Each path is a new rotation, seen through one point. The rows after it are directions, each followed by how far the rotation turns it, in degrees per step (0 if it stays put).
Each turn is a multiple of 5 degrees from 10 to 175, or 0.
Each row of a path follows its step; steps can be skipped.

step 0: [ 0.18 -1.30 -2.75  1.47 -0.70  2.07 -1.11 -0.79  1.14 -1.45 -1.96  0.42
 -4.23  0.25 -1.46 -0.34 -0.66  0.62  1.80  2.84  1.42 -3.71 -0.96 -0.58
  0.46  0.07  1.85 -6.18  5.02 -2.65 -1.52 -1.36]
step 1: [-2.55  1.28 -1.76 -1.65 -0.01 -0.88 -2.12  0.94 -1.71 -3.39 -2.16 -1.64
  0.44  1.66 -2.30 -0.61 -2.91 -5.06 -1.78 -3.03  1.63 -0.60  2.47 -1.87
 -3.72  0.50 -4.29  0.95 -1.71 -2.29  0.16 -1.81]
step 2: [ 1.60  4.06  1.92  2.06  0.46 -0.85  2.20 -2.27  2.88  0.23  3.28 -1.49
 -1.49 -3.03 -0.42 -2.75 -1.44 -2.36 -0.15  1.38  0.45  0.94 -2.60  2.10
  3.41  3.87 -1.54  1.91 -3.28 -0.22  1.78 -2.81]
step 3: [ 2.80 -2.17 -0.90 -1.52 -2.95  3.34 -3.21 -2.58 -1.40 -0.50  3.45  1.61
 -2.44  0.48  0.28  0.72  3.85  2.92 -1.30  3.24 -1.72  3.26  0.52 -0.39
 -0.24  0.45 -1.47 -2.39  0.12 -3.70  1.44 -1.48]
step 4: [ 1.73 -1.20  0.72 -0.59  0.84  1.04  0.56  3.67 -6.14 -4.64 -1.32 -1.78
  3.79 -2.25  0.57 -2.51 -1.83  0.66  0.67  0.44  0.82 -0.36  2.34 -3.18
  2.49 -2.26 -1.24 -0.12 -1.74 -1.45 -1.03  1.09]
step 5: [ 0.28 -1.08  1.55  1.85  4.97 -2.19 -0.74 -0.55  0.84  5.77 -0.76  0.26
 -2.39 -3.67 -1.05 -3.02 -3.08 -0.88 -1.15  3.06  0.48 -2.03 -1.15 -2.46
 -0.72  2.63 -1.79 -2.44  0.46  1.20 -1.53  1.43]
step 6: [-3.68  0.41  0.83 -5.88 -2.57 -0.36 -2.69  0.77  1.03 -1.31  0.05  1.22
 -1.19 -2.22  0.03  0.58  0.53  2.30 -4.54 -2.31 -1.56 -0.71 -1.53 -0.31
 -2.47  4.18  1.37 -0.18  1.26 -2.77 -0.03 -2.24]
step 7: [ 4.42 -0.50 -2.52  4.23 -2.27  1.47  0.50  2.73  2.43 -6.23 -1.65 -3.96
 -0.15 -0.92  2.12 -0.51 -1.76 -0.29 -1.84  0.11  0.37 -3.15 -0.15  1.82
  1.37  1.65  1.52 -0.22 -0.10 -0.40  0.58 -0.75]
step 8: [ 3.12 -1.17 -3.09 -2.37  1.13 -2.32 -3.03 -4.17 -0.59 -0.55 -0.92 -0.46
 -5.20  2.81 -1.41 -2.88 -0.49 -3.75  2.41  2.73  2.03  0.17 -0.76 -1.72
 -0.51 -0.72 -2.42  0.43  1.24 -1.01  0.25  0.87]
step 10: [ 1.02 -1.09 -0.22  3.43 -0.67  2.67 -0.55  1.61  3.10  0.57  2.12 -1.46
 -0.42 -4.43  0.62  0.20  3.11 -1.26 -3.68  2.43 -0.76  0.49  0.03 -0.47
  0.33 -0.20 -3.58 -2.48 -6.11 -0.15 -0.60  0.64]
step 11: [ 2.32 -3.01  0.23 -6.87  1.23 -0.83 -0.72  0.87 -0.39 -0.74  0.24  0.69
 -0.41 -1.92  0.67 -2.57  0.26  2.03 -0.44  1.81 -1.90 -1.04 -1.68 -0.98
  3.60 -3.95 -2.12 -1.20  2.29 -1.54  0.79 -4.10]
Speeds:
[-0.90 -0.36  0.01 -1.23 -0.61  0.34 -0.44  0.59 -0.99  0.09  0.54  0.08
  0.89  2.14 -0.30  0.36 -0.72 -0.28 -0.99  2.15 -0.63 -0.34 -0.37 -0.38
 -0.47  0.23  0.86  0.55  0.04  0.29 -0.27 -1.41] : 135
[-0.93 -0.25 -0.13  0.04 -0.07  1.93  1.48 -0.57  0.64  0.24  1.02 -0.14
  0.21 -0.96 -0.15 -0.76  1.14  0.17 -1.31 -0.34 -0.09  0.02 -1.53  0.08
 -1.20  0.76 -0.41  1.58  0.33  0.38  0.28 -0.01] : 95
[ 0.88 -0.19  0.39 -1.08 -0.35  0.29  1.89 -0.65 -0.07  0.25  0.52 -1.15
  1.21  0.56  1.10  1.18 -0.55 -0.74 -0.69 -1.10  0.64 -0.15  1.03 -0.45
 -0.73  0.55  0.16 -1.04 -0.10 -1.35 -0.57  0.37] : 130
[-0.88  0.53  0.90  0.97  0.37 -0.51  0.48  0.21  0.36 -0.52 -1.08  0.15
  1.24  0.69  0.99 -0.54  0.06  0.58 -0.62  0.44  0.96  0.20 -0.66  0.44
  1.91  0.25 -0.19  1.29  0.45 -1.89 -0.91  0.16] : 145
[-0.19  0.73  0.60  0.66  0.57  0.75  0.60 -0.28 -0.49  0.59  1.32  0.38
  0.24 -0.42 -0.42 -0.26 -0.15 -0.15 -0.48  0.15 -0.65  1.50  1.42 -0.29
  0.89 -1.70 -1.30 -0.40  0.07 -0.60  0.45 -2.00] : 45
[-1.02 -0.36 -0.78  0.98  0.11 -1.06  0.47  0.31 -0.81 -0.18  1.51 -0.12
 -0.30 -0.23 -0.47 -0.52 -1.19  0.45  1.02  0.11  1.43  0.43 -0.51 -0.94
 -1.57 -0.94  0.00  0.12  0.47 -0.52 -1.72  0.38] : 90
[-0.68 -0.36 -0.29 -0.64  0.86  0.12  0.78  2.14  0.34  1.30 -1.31  0.62
 -0.01 -1.33  0.18  1.08 -0.12  0.60 -0.74 -0.01 -0.21 -0.81 -0.88 -1.51
  0.25 -0.80  0.02 -1.07  0.50 -0.12 -0.12 -0.28] : 60

step 0: [ 2.07 -2.37  0.42 -3.51 -1.82 -0.14  2.96  2.00  1.82 -0.29 -0.98 -3.55
  3.00  0.88  0.01 -1.76  0.61  0.78 -4.03  1.23  1.69  1.86 -5.36  3.75
 -0.63 -1.69 -1.22  1.45  2.01  2.48  1.07  2.30]
step 1: [-1.11  0.07  3.44 -6.39 -0.87  3.27  0.79  3.16  0.96  0.06  1.30 -0.21
  1.50  0.03  2.38 -1.09  1.01  3.41 -1.94  0.46  0.39  2.12  0.39 -2.30
 -0.11  2.99 -2.24 -1.83 -5.19  1.19  0.44 -1.51]
step 2: [-2.51 -3.31 -2.17 -3.71 -1.11 -1.70 -0.92  0.64 -1.41 -0.75  1.40 -1.24
  1.23 -1.05 -1.83 -1.46 -3.92 -0.69 -0.78 -1.67 -1.06  1.83 -4.97 -1.19
  1.68  0.75 -3.59 -0.91  0.62  0.83  5.80 -2.36]
step 3: [ 0.23  0.27  3.36 -4.97  0.96 -1.07  0.82 -3.99  1.93 -0.67 -1.39  1.28
 -0.99  1.05 -0.91 -1.02 -0.21  0.28 -3.58 -1.10 -3.02  6.85 -1.18 -2.25
 -0.18  1.85  1.48  1.07  1.00  4.11  0.22  1.09]
step 4: [-2.31  0.55 -4.32 -3.56 -0.38 -0.09  0.33 -2.43  0.86 -4.52 -0.25 -1.81
  1.78 -5.39  2.46 -0.62 -1.51  0.86 -4.38 -1.69 -0.17  1.85 -0.28 -2.90
 -1.08 -0.31  0.08 -2.29 -1.44 -2.91 -0.77 -0.28]
step 5: [-5.80  1.37  0.32 -0.73 -0.70  0.34 -2.79 -2.74  1.24  1.22  0.56 -4.33
  1.08 -1.66 -3.08  1.82  3.06 -1.98 -3.22  0.37  0.34  3.19 -0.47 -0.39
  2.35  0.89 -0.11  3.28 -0.85  0.35  3.44  2.81]
step 6: [ 0.12  0.91  2.21 -2.79 -2.31 -0.70  1.53 -2.33  3.22  0.23 -0.88  2.29
  4.21 -2.64 -0.71 -1.68 -2.17 -3.42 -2.03 -0.82  2.06 -1.37 -0.03 -1.92
 -1.57 -0.39  2.28 -2.29 -2.01  0.59  2.44  6.37]
step 7: [-1.75 -1.19 -0.85 -5.10 -1.97 -0.46 -1.26 -1.97  2.51  4.70 -1.46 -0.54
  0.22 -1.59  2.98  4.56  0.27  1.24 -1.08  0.91 -2.57 -1.97  0.59 -1.91
  4.51 -1.59 -0.55 -0.32 -1.20 -3.02  0.97  1.72]
step 9: [-2.09 -0.17  3.73 -0.02 -2.00 -1.67  2.17  2.53  1.25  1.08 -4.67  4.98
  0.58 -2.49  2.58  0.73 -0.03  0.46 -3.38  0.98  2.14  3.17 -1.76 -1.10
  3.90 -2.10 -1.58  0.15  1.19 -1.68 -2.28  2.14]
step 10: [-1.89  1.19 -1.28 -0.89 -3.78  3.17 -1.06  0.97  3.58 -1.06 -4.40 -2.38
  4.91  3.31  2.18 -1.17 -2.18  2.89 -1.77  1.51  0.34 -1.91 -2.29 -1.87
  1.57  0.62 -1.37  1.84  1.93 -1.57  0.20 -1.17]
step 11: [-3.36  1.78  4.67 -4.60 -0.67  0.25 -1.74  4.16 -1.14 -2.12  3.63  0.68
  1.29  1.37 -1.36 -1.01 -0.63  2.91 -0.42  2.07  1.94  0.76 -1.55 -2.14
  2.20 -4.17 -0.38  1.11  2.68  0.95  0.93  2.56]
Speeds:
[ 0.86 -0.15 -0.61 -0.94 -1.15  0.92 -0.42  1.77 -0.94  0.89 -0.71  1.19
 -0.11  0.89  0.10  0.16 -0.62  0.51 -0.55  0.46  1.29  0.93 -0.20  0.04
  0.06  0.84 -0.75 -0.35  1.42  0.54 -0.13 -1.19] : 40
[ 0.06  0.64  0.58  0.00 -0.12 -0.62 -0.31 -1.20  0.92 -0.24  0.26 -0.94
 -0.56  1.43 -0.05  0.57 -1.49 -0.22 -0.85  1.33  0.98  0.14  0.21  1.99
  0.27 -0.11  0.79  0.66 -0.17  0.47  0.98 -1.21] : 140
[-0.43 -1.01 -0.20  0.23 -0.90 -0.13  0.49  0.09  0.37 -0.83  0.37  0.95
 -0.07 -0.98  1.99  1.53 -1.17 -0.25  0.01 -0.36  0.26 -0.34  0.83 -0.28
  0.17  0.69 -0.71  0.28 -1.42 -1.43 -0.17 -1.29] : 135
[ 1.08 -0.41  0.13 -1.75 -0.11 -0.54  0.34 -0.35  0.05 -0.80  0.40  0.13
  0.52  1.06 -0.71  1.33 -0.23 -0.40  0.49 -1.45 -0.28 -1.15  0.44 -1.32
  0.56 -0.71  1.21  0.93  1.36  0.14 -0.30 -0.63] : 90
[ 0.28  0.67 -1.04 -0.53 -1.19 -0.52 -0.15 -0.87 -0.19 -0.52  0.25  0.30
 -0.22  0.64 -0.80 -0.08  0.30  0.67 -1.31  1.00 -0.96 -1.48  0.26 -0.10
  0.04 -0.21 -1.77 -0.05 -1.09  0.82 -1.85  0.05] : 115
[ 0.33  0.89 -1.03  0.20 -0.62  1.30 -1.05 -0.45 -0.70 -0.74  0.42  0.25
  0.11  1.30  0.67  0.59  0.75 -1.26  0.97 -0.03 -0.17  1.01 -1.41 -0.41
  0.56 -1.62 -0.20 -0.24 -1.23 -0.19  0.82 -0.23] : 125
[-0.32  0.96 -0.48  1.24  0.02  0.12  0.72  0.25  0.12 -1.82 -1.18 -0.96
  0.72 -0.19 -0.09  0.46  1.29 -0.51 -1.39 -0.21  1.37  0.94  0.01 -0.18
 -0.05 -0.01  0.16  0.99  0.87 -0.58 -1.46 -0.35] : 70
